[[ 80  14]
 [ 62  44]
 [ 33 -30]
 [-66 -22]
 [-47 -12]
 [ 12  38]
 [-32 -24]
 [ 19 -78]]
:
[[ 19 -78]
 [ 33 -30]
 [-32 -24]
 [-66 -22]
 [-47 -12]
 [ 80  14]
 [ 12  38]
 [ 62  44]]

[[ 73 -18 -45   8   0  12   1 -33  25]
 [ 18 -22  -3   1   0  26   2  -9   0]
 [  2  11 -10  -1  -2   3   4   5  -1]
 [ -7   0   1   5  -4 -10   6  -1   7]
 [  9   5   9  10  -2   4   3  17   4]
 [ 15  -7   8 -14   4 -19   9  13  -2]]
:
[[ 18 -22  -3   1   0  26   2  -9   0]
 [ 73 -18 -45   8   0  12   1 -33  25]
 [ 15  -7   8 -14   4 -19   9  13  -2]
 [ -7   0   1   5  -4 -10   6  -1   7]
 [  9   5   9  10  -2   4   3  17   4]
 [  2  11 -10  -1  -2   3   4   5  -1]]

[[ 51 -40  -4 -12]
 [-19 -63  -4  89]
 [-32  71  -5  -7]]
:
[[-19 -63  -4  89]
 [ 51 -40  -4 -12]
 [-32  71  -5  -7]]

[[ 27  17  -6  68]
 [ 39   7 -52  50]]
:
[[ 39   7 -52  50]
 [ 27  17  -6  68]]

[[  3   0   4   7 -14  25  -2  -1]
 [ 14 -35  -4   6  31  53  -6  19]
 [ 19 -54  -9   9  47  94 -13  31]
 [ -4  13   5  -1 -10  -9   1  -6]
 [  1 -19  -5   1  22  40  -5  18]
 [ 24 -34   3  18   6  76  -6  11]
 [  3  -2  -2   7 -14  19  -2  -1]]
:
[[ 19 -54  -9   9  47  94 -13  31]
 [ 14 -35  -4   6  31  53  -6  19]
 [ 24 -34   3  18   6  76  -6  11]
 [  1 -19  -5   1  22  40  -5  18]
 [  3  -2  -2   7 -14  19  -2  -1]
 [  3   0   4   7 -14  25  -2  -1]
 [ -4  13   5  -1 -10  -9   1  -6]]

[[-28 -23 -10  -9  -6 -40 -17   8 -26]
 [-24  15  14 -41 -15  18  -8   5  31]
 [-24   5 -10 -28   0  19 -78  56 -13]]
:
[[-28 -23 -10  -9  -6 -40 -17   8 -26]
 [-24   5 -10 -28   0  19 -78  56 -13]
 [-24  15  14 -41 -15  18  -8   5  31]]

[[  2  21  24  37 -22  21  13 -25   7  49 -46  59]
 [  4   8  13   1  10  41  15  31   7 -48  51  34]
 [-14  38  15  -5 -19 -31  21   2 -11 -24  31 -12]
 [ 45 -53  -9  -9  44   1 -38   7  36 -14  27 -60]
 [  7  -3   9   9   5  23   2   7   4  -9  10  16]
 [ -9  16  22  31 -13  44  22   2   1  21 -25  76]]
:
[[ 45 -53  -9  -9  44   1 -38   7  36 -14  27 -60]
 [  7  -3   9   9   5  23   2   7   4  -9  10  16]
 [  4   8  13   1  10  41  15  31   7 -48  51  34]
 [ -9  16  22  31 -13  44  22   2   1  21 -25  76]
 [  2  21  24  37 -22  21  13 -25   7  49 -46  59]
 [-14  38  15  -5 -19 -31  21   2 -11 -24  31 -12]]

[[ 11  34  -3  -9   9]
 [-26  -5  11  24  10]
 [-35 -23  51  27  -4]
 [  7  14 -48  -2  14]
 [ 49  90  62 -48   2]]
:
[[-35 -23  51  27  -4]
 [-26  -5  11  24  10]
 [  7  14 -48  -2  14]
 [ 11  34  -3  -9   9]
 [ 49  90  62 -48   2]]
---
[[ 74  13 -49  11]
 [ 68   6 -49   4]
 [ 63   6 -49   7]
 [ 14  18  25  11]]
:
[ 74   6 -49  11]

[[  6   3  76]
 [ -3  -9 -33]
 [ 20 -23  49]
 [-11  20  -3]]
:
[ 6 -9 49]

[[-17   8]
 [  3  -4]
 [-68 -57]
 [-13  43]
 [-44  32]]
:
[-17  -4]

[[-42  29  73   7   2]
 [  6   5  15  13  -6]]
:
[-42   5]

[[ -8  -5  -4  -6  -5]
 [-85 -70  33  76 -81]
 [ 17  14 -23 -38  20]
 [-26 -39  -4  38 -45]
 [-46 -37  11  44 -48]]
:
[ -8 -70 -23  38 -48]

[[80 -7 88 51 60]
 [24 -2 25 16  8]
 [12 -2 18  8  0]]
:
[80 -2 18]
